[[150 146]
 [149 133]
 [124 146]
 [138 120]
 [107 115]
 [107 114]
 [119 149]
 [140 136]
 [141 143]
 [115 117]]
->
[[150 146]
 [124 146]
 [107 115]
 [119 149]
 [141 143]]

[[128 129 129 158]
 [121 125 127 108]
 [131 130 130 144]
 [130 128 128 126]
 [144 131 128 102]
 [137 131 129 132]
 [136 131 129 135]
 [135 132 130 141]
 [127 126 127 100]]
->
[[128 129 129 158]
 [131 130 130 144]
 [144 131 128 102]
 [136 131 129 135]
 [127 126 127 100]]

[[129 145 130 119 140 131 110 117 112 158 125]
 [134 143 141 108 144 136 106 116 107 143 131]
 [127 154 140 114 144 154 115 124 110 145 133]
 [137 148 135 103 137 143 119 123 111 134 126]]
->
[[129 145 130 119 140 131 110 117 112 158 125]
 [127 154 140 114 144 154 115 124 110 145 133]]

[[130 132 106 145]
 [113  99 128 133]
 [118 108 111 139]
 [125 124 105 144]]
->
[[130 132 106 145]
 [118 108 111 139]]

[[116 115 116 116 115 115 116 116 115 115 116 116 117 115 115]
 [139 140 146 140 148 141 140 137 138 137 136 144 128 154 137]
 [139 140 147 140 148 141 140 137 138 137 136 144 128 154 137]]
->
[[116 115 116 116 115 115 116 116 115 115 116 116 117 115 115]
 [139 140 147 140 148 141 140 137 138 137 136 144 128 154 137]]

[[144 110]
 [148 143]
 [111 149]
 [105 151]
 [142 139]
 [114 135]
 [124 146]]
->
[[144 110]
 [111 149]
 [142 139]
 [124 146]]

[[118 118 128 110 138 113 129 123 100 123]
 [120 115 121 119 135 117 124 125 104 121]]
->
[[118 118 128 110 138 113 129 123 100 123]]
---
[[145 125 145 128]
 [103 129 103 147]
 [143 127 143 129]
 [103 129 103 147]]
->
[[145 125]
 [103 129]
 [143 127]]

[[114 110 111 114]
 [121 121 122 125]
 [147 147 148 151]
 [147 146 148 150]]
->
[[114 110]
 [121 121]
 [147 147]]

[[129 133]
 [115 133]
 [130 134]
 [127 104]]
->
[[129 133]
 [115 133]
 [130 134]]

[[133 145 112 129 120]
 [145 100 156 129 126]
 [132 129 115 107 118]
 [117 119 141 143 140]]
->
[[133 145]
 [145 100]
 [132 129]]

[[121 121 137]
 [115 110 149]
 [111 106 155]
 [111 107 153]
 [112 108 153]]
->
[[121 121]
 [115 110]
 [111 106]]

[[134 112 130]
 [132 114 126]
 [106 138 142]
 [128 147 124]]
->
[[134 112]
 [132 114]
 [106 138]]
